The rows of T fall into 3 groups, which share some directions, and each row is roughly a mix of its group's hidden directions, except some rows that fit no group.
T, 113 rows:
[[-30.0 -24.8   3.8 -12.3 -21.2  -9.4 -25.8  27.9 -45.2   4.6]
 [-34.2 -11.7  19.4  22.6 -48.1 -13.6   5.8 -21.1 -17.6  15.8]
 [-56.3   1.6 -29.6   9.6 -28.7 -16.3 -10.2  17.7   5.4   6.8]
 [ -6.3  14.5 -21.7  11.6   7.9  44.9 -47.7  21.5  -5.0  -6.0]
 [-27.0 -20.3  -4.4 -18.6 -32.7 -41.3  28.1  -2.9 -23.9   8.6]
 [-56.2 -13.7   0.0  23.5 -20.2  19.7  -0.3  27.5 -14.6   7.5]
 [  4.7   9.3   5.7 -28.5 -17.3  47.7 -15.0  42.2   7.4  11.9]
 [  9.9  -5.8  29.4  10.5  -2.3  15.7   3.7   3.4 -45.5 -47.7]
 [ -9.3 -26.4  -5.0 -15.7  21.6 -44.5  -4.0 -14.8 -41.7 -15.8]
 [-19.8 -12.9  -0.4  28.2  29.5  44.1  22.2  27.9 -16.9   2.2]
 [-23.0   9.9 -40.0 -19.6  -8.2   5.5 -48.0  10.3 -24.6  -0.4]
 [ -8.0  22.1 -15.9  41.5  -3.1  47.0   7.8  26.6   8.9  11.4]
 [-21.8 -12.5   3.2 -46.3  -4.3   1.0 -43.9 -26.1   6.5 -16.3]
 [ 25.2  30.9 -21.3  17.9 -17.4  36.2  -5.5  33.2  16.6  18.4]
 [-29.3 -16.7   4.9 -47.5 -30.2 -32.9  10.6  -7.7 -12.2   1.7]
 [-46.2   1.2 -24.0   3.8 -41.1  -5.4   9.5  31.2 -14.9  -0.1]
 [ -8.1  -0.7  29.0 -35.5 -27.7   1.3 -30.4 -39.4  11.3  13.5]
 [ 29.5  18.8  -9.9  35.5  -2.5 -10.3 -23.2 -12.7  37.6  30.4]
 [ -3.6  -1.6 -12.8   2.2 -18.5  11.8 -60.0  19.6 -25.7  20.5]
 [ 56.3   2.1  24.6  -9.0  24.2  26.6   3.4  12.7  18.3   7.4]
 [-31.6  -7.5  -0.2 -22.9 -30.8 -28.3 -32.0 -23.2 -24.9 -14.8]
 [ 18.0  -6.2 -11.4   1.8   7.9 -44.8  48.3 -23.4   6.2  15.5]
 [-29.9   6.2   3.3 -30.6   2.3 -39.2  -7.5 -47.0  -5.2   3.7]
 [  6.7  -1.7   3.9  20.1  12.1  47.8 -42.8  30.7   0.3  -7.6]
 [ 12.2  15.8   7.8   5.7  40.6  30.0   8.4 -26.1  40.3 -17.6]
 [  7.4 -25.3  21.8 -42.7 -24.7 -36.1   5.0   1.6  -3.2  28.0]
 [-37.3  -7.8  -9.5  29.1 -32.4  17.0 -44.1  -2.8  -6.1   3.2]
 [ -3.2 -14.7  10.5  44.8  44.9 -22.3  17.4   6.1 -17.9 -14.4]
 [-30.0  -1.5  17.7   9.7 -11.8 -34.4  -2.5 -51.8  12.0  16.2]
 [ 45.7  -0.3  -0.2  37.1  15.5  -3.3  38.4  -4.2  -8.9 -21.0]
 [-14.3  -5.0 -18.2  -4.3  -1.1  -8.9 -65.4 -27.5   5.3  -2.9]
 [-10.1  -8.4  -1.4  -1.3  -7.8  47.8 -23.4  48.3 -15.0  -9.9]
 [ 23.6  22.4 -22.6   8.3   6.5  49.8  28.7  24.7  11.8  -2.1]
 [ 31.6  21.8   3.2  32.7 -34.7  27.8  -0.1  17.1  11.0  27.9]
 [ 14.1  30.9   2.6 -12.6 -19.8   5.9  -0.9 -50.7  37.5  -0.3]
 [-14.2   9.1 -18.4 -13.0 -16.0  23.4 -61.7  12.5  -7.4  10.9]
 [ 17.7  26.0   7.6 -35.7 -13.8  21.5 -10.7   0.6  51.1   5.7]
 [ 13.7  19.2 -12.7  25.2  39.7  29.6  -5.3  43.1   3.8  -5.4]
 [-41.1 -13.7   3.1   2.9 -27.1 -32.0 -13.3 -38.9   0.8  19.4]
 [ 44.8   9.4  21.8 -29.7   6.8  20.5 -22.7  12.5  31.0  13.4]
 [ 25.7   4.9 -26.2  57.6   2.6  10.6  22.0  17.7 -10.8   0.6]
 [ -3.8   6.4   5.4  -6.5  -6.3  38.7 -32.6  54.5   4.2  -3.1]
 [ -3.5  27.3   1.3 -29.2 -24.3  42.6  -3.7  33.1  10.5  22.0]
 [  7.2  -9.8  22.1 -32.5 -25.6 -31.1  44.8  -5.3   4.2  18.8]
 [ -9.6 -24.9  14.7   7.0  10.8  13.0 -53.9  28.6 -23.4 -13.9]
 [-27.9  26.9 -11.2  34.1  21.1   0.6 -44.4  -6.9 -15.0 -15.6]
 [-21.8  12.1 -16.5  -1.8 -10.2 -47.3  -3.2 -42.5   8.4  24.6]
 [ 50.8  -1.2   6.6 -33.0  36.2 -20.9   4.1  -8.4  10.4  -8.9]
 [-22.3  -6.7  22.6  -7.1 -53.3 -20.1 -26.4 -25.6   3.9   4.0]
 [ 17.4  -1.1  -6.4  52.8  24.6  -8.0  39.0  -0.4 -17.0 -10.9]
 [ 16.6  -4.4  12.5 -19.2   3.1 -38.6  16.6 -51.4  22.1  -0.2]
 [ 33.4   5.4   8.9  29.1  38.0  37.2   6.7  19.2  20.2   0.8]
 [ 12.2  25.3   8.3  19.3   4.4  58.6  -1.7  11.3  30.0  -2.3]
 [  6.3 -11.9  13.8 -47.6   7.8 -16.2 -15.3 -42.5  21.6 -16.0]
 [-44.7 -30.9   9.7 -41.8   9.6 -19.9  13.9  -4.1  -7.2 -13.5]
 [ 34.6   0.0   4.1  23.1  26.5 -18.4  48.2 -23.1   1.4  -8.6]
 [ 34.0   8.0  10.4   5.8  24.4  29.6  19.2  48.2  -1.7 -13.9]
 [ 19.6  13.9 -19.2  40.0  30.3   5.0  39.5  23.0  -7.7   9.2]
 [ 19.8  17.8 -16.8  21.6  20.8  -3.5  59.0   7.1   6.0  15.8]
 [-46.8  -2.9   9.1  30.2   2.0   5.3  31.2   5.6 -31.6  22.3]
 [ -3.1   6.3 -33.7  16.3  -2.2  22.7 -59.3   2.5 -15.1  -1.5]
 [ 20.1  31.4  -1.6  11.4 -36.0  42.1 -17.7  23.9  10.9  11.5]
 [ -6.1  29.7   1.8 -33.4  -1.3  34.7  20.4  33.2  22.8  21.1]
 [ 21.7  11.9  -5.6  24.7  -3.3  26.4  37.4  44.8  16.9   8.2]
 [ -0.5  41.6 -30.8  13.9  -2.6  48.9  -8.9  -5.4  18.3  -3.0]
 [  2.1 -44.7  28.7  -3.3 -20.3 -32.6 -17.9  -7.6 -28.4 -15.2]
 [  7.6 -17.8   0.4 -21.6 -14.4 -49.7  35.0 -21.9 -22.0   4.0]
 [-10.8  -4.2 -57.9  -6.4 -29.1 -15.8 -21.3 -14.9  -2.2  20.5]
 [  4.0  -1.0 -25.7  31.3  60.1  -3.7 -17.9   9.6   4.9   3.2]
 [ 27.6 -11.1  26.9   7.7  14.8  30.6  38.6  33.3  -9.4 -14.5]
 [-30.5  11.1  28.0   8.2 -21.8 -41.9  15.9 -28.0  -8.3  22.0]
 [  0.7  24.0 -45.4  37.6  -7.9 -21.1   9.6  14.5  -9.2  28.0]
 [ 20.9  19.4   3.1   6.8  18.4 -41.1  47.5 -12.0   8.6  18.9]
 [  2.1  10.2 -31.9  15.6 -35.5 -17.3 -21.4 -46.0 -14.4   4.0]
 [-41.6  -3.0  -6.8 -17.3 -31.7 -17.7 -44.6 -12.6 -12.5   4.8]
 [-13.1 -12.2 -21.4   3.5  13.1  36.7  29.3  43.0 -14.0  22.6]
 [ -7.9   8.2 -20.8  38.2 -22.5  -7.6  34.0  22.3 -23.7  30.4]
 [ 42.4  22.2  -1.7  34.9  19.0  36.0   3.7  15.1  17.6   0.7]
 [ -8.4 -24.4  17.0 -31.7 -31.3   0.0 -51.6  -5.4  -3.5  -9.2]
 [-34.0  -9.6  -9.2  -3.1 -19.7 -17.6 -54.6   8.7 -23.7   8.3]
 [ 24.2  -5.4  -4.5  19.2  15.3  13.6  44.0  45.9 -15.3  -5.4]
 [  4.8  17.5  -6.7  27.4 -57.8   5.5 -13.1  10.7  -6.9  29.9]
 [ 18.9 -16.4  -5.4 -42.4  16.5 -16.4  40.5 -19.2  21.9  15.4]
 [-37.2  -0.3 -12.6 -16.4 -44.9 -25.5 -11.8 -13.9 -22.2  20.5]
 [-45.8  18.2 -15.1   5.0  35.7  14.4 -36.3   8.2 -13.7   0.9]
 [-16.3 -22.7 -10.9  41.0  25.9  -7.5  32.6  21.3 -29.0  -7.3]
 [ 40.9 -37.9   1.8 -14.6  29.3  -9.5  22.3  29.1   8.1   6.9]
 [  9.5  23.2 -31.2  51.9  29.6   8.8  -5.0  17.7   9.3   7.4]
 [ 29.5  -3.2  -6.9 -33.2 -44.7 -13.8  25.6  24.5 -11.4  11.3]
 [-19.9  -5.5 -34.0 -32.2 -38.1   0.7 -36.5   5.9 -16.3   4.0]
 [ -2.5   1.6 -10.8 -40.7 -29.6 -24.3 -37.5  19.9 -26.0  -0.3]
 [-18.8   9.2   8.4  19.1  21.7  28.8 -35.5  44.1 -15.8   9.7]
 [ 42.2  16.5   4.3   9.7  35.6  28.5  17.2   0.6  33.4  -7.9]
 [ 15.2   4.0 -34.1  -2.6   9.1 -18.3  55.3  16.6 -22.9   5.4]
 [  2.4  -7.0  18.6  44.1  38.9 -18.8  37.3   1.5  -6.5  -8.9]
 [ 35.5 -10.3   2.5  13.7  -3.6  -7.6  42.3  42.3  -2.7  22.6]
 [-38.9  19.4 -23.6 -17.4  14.6 -36.3   9.2 -34.1   3.9 -13.6]
 [-10.7  32.7 -15.0  42.4  23.7  15.8 -27.8  -5.6  15.0  26.0]
 [ 39.1  -4.2   4.5  11.5  30.3 -10.3  46.5 -14.1  24.9   3.9]
 [ 25.9  11.9  -1.2  20.8  28.5  33.0  39.4  24.8  19.9   4.3]
 [ 31.1  13.7  30.9  20.2  35.2  19.2  12.2  29.5  20.2 -13.4]
 [  8.4 -11.8   4.8   0.9  23.1 -41.5  55.2 -12.1   6.2  -0.3]
 [ 15.7  -1.5  16.1  22.3  47.4  21.8  23.3 -21.4  31.2  -5.5]
 [-47.6  -1.3   5.8  27.1 -31.5  30.5 -18.0  14.1  -0.9  15.5]
 [ 14.1   8.6  -5.6  20.0   1.0 -17.9  66.5 -15.8  -4.1  -3.8]
 [-39.4 -36.3   6.6   5.2   4.8 -15.2  -9.3   7.0 -48.8  -3.7]
 [-27.4  -5.6   4.0 -32.5 -22.2 -34.9 -13.8 -37.2  20.5  13.1]
 [-24.5  -2.5  13.0 -43.8 -32.2 -28.2 -25.3 -11.1  -1.7  20.9]
 [-39.4 -24.0   4.8  -3.5 -12.6  45.3 -16.1  20.0 -25.6  -6.7]
 [ -6.1  10.6 -42.9   2.8  21.6 -21.0 -31.8 -35.7  19.0  13.1]
 [-20.9   5.7   1.1  15.4   6.3  -8.8 -59.0 -33.2  15.4   9.4]
 [ 11.4  12.4  -5.2 -17.9   7.5  -1.1  69.2   9.4  12.6   0.8]
 [  3.0 -19.4  13.4  15.1  10.8  28.6 -55.8  26.6  -9.7  -9.2]]

One row of each group comes first, with its name. Which group is each row after those in?
[ -2.4  27.6  24.0  -6.5 -32.2  49.9  -1.2   0.1  28.3   4.1]
Y
[ -8.1 -13.4   4.3  -1.9  12.3 -29.7  44.6 -48.0  -4.2  10.3]
L
[-49.3   0.6   5.5 -19.7 -24.7  -1.6 -29.7 -31.8  18.8   3.6]
X

[ -4.7  -1.5 -22.9  28.3  12.3  15.9 -60.0   1.4 -16.5 -10.1]
Y
[-20.8  -3.4 -14.9 -29.0 -33.5  -2.2 -55.1  -6.9   3.0  -1.6]
L
[ 17.1 -10.9 -11.2 -30.2 -10.0  37.1  10.1  -0.4  16.0 -49.5]
Y
[ -9.9 -13.7   0.5 -23.0 -29.4  15.6 -56.1  13.2 -20.4  -7.8]
Y
[ -0.1  -4.9   3.8  45.2  14.7  24.8 -45.0  20.2 -19.3  -2.1]
Y
[-23.4  15.5  17.3 -17.8 -18.5   0.6 -11.1  40.8 -20.7  42.1]
Y
[ 44.7   6.8 -12.6  10.9  42.2   4.3  37.2  10.5   4.6  -9.4]
L
[-22.3 -10.5  19.8 -11.4  -4.2   9.4 -64.1 -10.2  12.7 -10.9]
Y
[ -6.5   6.4  -2.5 -31.3  -1.0  44.3 -35.9  36.3   9.1  -1.2]
Y
[ 6.0  7.1  8.5 32.9 37.0 21.3 37.8 32.6  1.3 13.1]
L
[-23.8  15.3 -25.8 -11.1 -12.2 -32.6   0.8 -53.1   4.5  -9.1]
Y
